(in the rows, 128 means zero)
A single turn carries every row of the set below to another of its rows. Some are shown first; where does it send the rows asked next?
k_384: [113 128 148 114 140 155 122 151 163  68 148 119 108]
k_467: [137 116 123  92 148 135 138 145 118 110 140 138 134]
k_318: [139 134 147  98 115 146 132 183 163  91 137 131 132]
k_926: [124 135 147 113 138 154 131 145 168  76 163 111 107]
k_716: [119 125 156 109 146 156 136 144 174  80 154 115 106]
k_368: [140 117 120  99 133 128 124 143 127 111 152 142 138]
k_636: [120 139 144 116 157 158 142 150 167  83 153 107 114]
k_62: [115 121 135  94 108 136 130 177 140 112 126 115 126]
k_328: [140 114 151 119 160 145 155 138 140  99 152 142 107]
k_471: [136 133 142 118 131 157 161 172 129 116 149 137 103]
k_689: [123 134 154 131 144 155 135 140 161  78 159 121 109]
k_284: [122 103 136 101 105 144 131 175 147 113 128 123 135]
k_700: [142 117 140 131 152 145 139 139 129  96 153 148 112]
k_766: [118 116 143  89 111 137 135 169 133 121 127 118 134]
k_165: [117 126 154 114 118 158 161 143 169 110 156 152 135]
k_164: [147 130 153 127 152 134 153 145 133 107 158 135 111]
k_300: [ 91 121 148 110 126 163 142 149 175 120 144 123 133]
k_264: [125 121 115  95 139 131 140 141 120 115 142 141 136]
k_949: [126 134 115 100 138 167 149 148 152  76 158 127 124]
k_819: [142 116 147 125 152 137 164 146 135  96 144 143 109]
k_744: [126 128 150 123 146 147 138 151 169  77 156 109 108]
k_522: [ 86 131 155 110 114 148 128 138 157 117 150 130 130]
k_315: [122 120 141  96 117 144 142 179 138 115 120 118 142]
k_706: [121 124 121  99 152 138 130 139 120  98 138 144 142]
k_900: [134 114 117  95 150 143 130 147 128 111 141 148 140]
k_846: [115 113 143 106 113 138 139 177 142 125 124 118 136]
k_891: [132 114 122 107 138 140 127 156 117 111 131 144 141]
k_131: [ 94 126 156  97 116 151 130 146 171 117 148 117 127]
k_776: [120 130 144 111 153 149 135 143 175  74 152 124 112]
k_800: [ 93 138 156 117 120 156 131 147 169 104 146 113 134]
k_759: [127 115 160 133 152 147 151 145 136 100 143 151 107]
k_867: [117 122 148 105 111 136 138 175 125 105 121 119 132]
k_876: [139 113 144 131 153 137 152 137 138 108 157 144 111]
k_309: [ 93 128 158 109 119 147 134 148 176 120 147 129 120]
k_538: [ 95 137 155 105 116 152 142 143 167 121 152 118 136]
k_361: [107 123 142 106 112 146 131 170 140 118 122 122 147]
k_964: [144 112 152 127 148 147 148 145 140 104 156 148 102]
k_199: [ 92 131 148 108 126 149 132 143 175 116 151 115 136]
k_10: [134 112 111  99 144 133 128 152 125 107 140 134 138]
k_536: [122 146 125  91 136 146 124 153 145 125 158 151 134]

k_819 -> k_264
k_700 -> k_891
Where do these go?
k_471 -> k_536
k_522 -> k_384
k_900 -> k_315
k_368 -> k_284
k_876 -> k_10
k_131 -> k_716

A single turn carries every row of the set below to another of its rows. Some are shown first; where does it send the rows asked next?
k_778: [113 131 149 136 113 120 138 133 104 129 143 113 107]
k_208: [144 136 144 142 126 131 121 148 140 118 117 145 121]
k_439: [114 116 112 135 116 105 132 140 140 123 116 125 154]
k_396: [138 131 100 105 151 126 129 125 141 142 131 112 117]
k_228: [135 132 101 115 136 120 120 127 153 151 132 120 116]
k_58: [138 132 102 119 140 103 121 111 146 127 133 116 128]
k_533: [110 147 127 108 111 140 133 126 125 148 144 119 109]
k_119: [121 120 113 115 153 131 132 129 115 134 103 139 147]
k_178: [145 132 117 134 163 138 152 125 135 135 128 125 143]
k_488: [116 144 117 126 127 131 144 121  95 142 158 116 119]
k_57: [127 106 127 148 128 122 148 153 127 110 141 130 144]
k_832: [123 134 120 137 104 100 119 119 144 127 123 142 130]
k_971: [122 147 124 110 109 123 118 122 139 132 122 140 104]
k_944: [110 133 113 115 134 137 131 119  93 148 134 140 123]
k_729: [136 136 146 134 120 123 120 149 145 118 119 138 113]
k_512: [137 142 117 126 155 129 150 112 104 121 147 117 135]
k_545: [134 111 141 152 125 104 138 126 134 112 117 136 125]
k_893: [115 118 138 124 103 138 138 145 135 129 138 136 104]
k_345: [134 114 146 155 127 114 141 120 126 110 120 131 132]
k_125: [110 126 125 127 129 125 123 130 141 139 126 129 170]
k_137: [123 120  97 118 140 121 134 137 138 153 143 101 133]
k_138: [144 121 141 133 149 146 158 124 124 124 138 130 111]
k_7: [141 125 149 129 139 150 152 117 123 120 132 132 110]
k_244: [111 140 131 103 125 122 111 113 125 125 114 137 134]
k_720: [116 112 139 125 106 145 139 146 134 124 127 138 113]
k_167: [128 115 106 135 145 127 146 151 135 138 111 128 149]
k_836: [119 130 102 120 127 104 124 117 127 138 154 102 129]
k_144: [115 124 110 137 120 113 117 120 122 144 123 158 139]
k_982: [113 145 131 118 120 143 119 117 133 156 146 139 134]
k_243: [126 119  90 128 135  99 126 125 125 136 143 112 134]
k_30: [115 141 131 113 146 134 132 110 109 129 141 116 155]
k_742: [122 108 128 145 126 133 147 152 111 110 141 130 142]
k_640: [115 123  94 109 126 116 125 137 132 149 137 108 118]
k_146: [133 122 139 142 148 137 148 159 119 132 124 113 130]
k_789: [139 143 142 135 132 131 137 129 110 108 161 130 116]
k_779: [131 128 145 143 141 148 145 157 116 139 127 117 126]
k_809: [141 137  98 122 143 109 122 108 131 138 148 120 117]
k_210: [132 132 115 139 152 139 134 114 122 148 141 147 151]
k_73: [110 127 150 145 105 124 136 135 107 130 135 116 118]
k_126: [136 140 142 139 123 132 130 130 106 105 153 137 118]

k_944 -> k_119
k_809 -> k_243
Where do these go?
k_789 -> k_57
k_742 -> k_720
k_832 -> k_488

A single turn carries every row of the set below to another of its rows. Some are shown first; where does it send the rows asked next?
k_573: [112 135 151 137 107 118 121 138 117 163 120 129 138]
k_151: [126 124 120 120 153 124 145 138 117 105 128 125 111]
k_241: [129 149 104 127 130 137 148 128 134 108 133 143 123]
k_741: [125 116 111 146 107 109 123 145 131 137 116 134 151]
k_271: [117  97 129 136 129 101 125 143 113 130 119 117 133]
k_35: [108 151 137 115 123 148 129 116 139 143 148 136 125]
k_100: [123 138 106 132 138 136 146 118 124 106 147 138 120]
k_854: [119 106 131 129 134  99 135 154 109 125 114 122 121]
k_620: [118 116 159 114 146 134 122 134 124 146 130 111 124]
k_223: [132 143 136 129 118 148 121 122 145 151 118 127 154]
k_679: [114 128 155 134 110 119 122 140 119 166 128 129 132]
k_469: [111  99 125 134 133 101 124 149 114 126 121 119 130]
k_415: [129 136 102 124 104 123 133 125 154 125 128 145 138]
k_386: [136 140 134 127 114 143 116 125 148 154 124 130 154]
k_751: [121 142 100 133 135 134 144 126 125 107 147 141 119]
k_957: [110 158 129 111 124 146 129 117 137 139 148 128 125]
k_699: [136 141 108 120 133 130 148 121 138 109 140 142 115]
k_567: [121 119 155 110 145 125 120 137 119 145 126 103 126]
k_366: [123 115 112 143 104 108 122 135 135 139 115 132 153]
k_90: [115 133 148 130 106 113 120 141 119 165 125 122 134]
k_822: [118 126 150 133 108 113 118 139 119 165 125 128 136]
k_827: [113 117 157 115 145 128 119 131 119 144 122 108 128]
k_70: [130 135  94 134 115 136 127 127 149 118 136 137 145]
k_764: [111 155 130 116 124 147 127 115 136 139 150 138 124]
k_406: [120 133  95 132 116 135 125 127 150 119 128 140 149]
k_889: [141 146 149 129 148 142 140 127 112 136 143 126 113]
k_658: [121 137  97 134 113 134 130 118 147 120 132 140 148]
k_267: [133 116 121 135 155 122 140 140 111 107 133 121 118]
k_51: [125 113 119 134 111 107 125 149 134 137 102 129 148]
k_348: [123 136 104 129 138 133 140 128 126 104 152 133 116]
k_614: [135 137 141 129 115 146 121 126 146 157 123 128 151]
k_875: [138 146 151 133 145 142 141 125 109 138 136 124 117]
k_289: [115 137 100 126 105 126 131 132 149 125 119 144 145]
k_236: [129 101 132 125 128  95 132 148 120 129 117 123 120]
k_626: [119 113 157 113 147 126 119 136 119 144 129 112 124]
k_987: [135 113 123 135 148 117 138 145 108 112 138 119 115]
k_871: [138 145 151 131 142 145 141 127 116 141 143 128 115]
k_454: [140 151 148 126 143 138 143 129 110 138 142 121 113]
k_703: [137 145 134 125 113 143 120 126 145 153 122 123 153]
k_340: [120  96 123 133 127 101 121 151 120 128 122 115 134]
k_413: [129 112 118 128 104 101 124 140 143 139 112 133 142]
k_17: [129 113 126 132 154 118 141 134 107 111 134 119 115]
k_338: [104 156 134 116 126 146 129 113 132 138 144 134 125]
k_970: [123 117 107 142  99 109 120 144 136 137 124 132 148]
k_25: [132 117 126 117 148 114 145 134 120 110 135 126 105]

k_236 -> k_415
k_366 -> k_100
Where do these go?
k_151 -> k_51
k_626 -> k_386
k_338 -> k_827
k_679 -> k_35
k_469 -> k_406
k_70 -> k_987
k_957 -> k_567

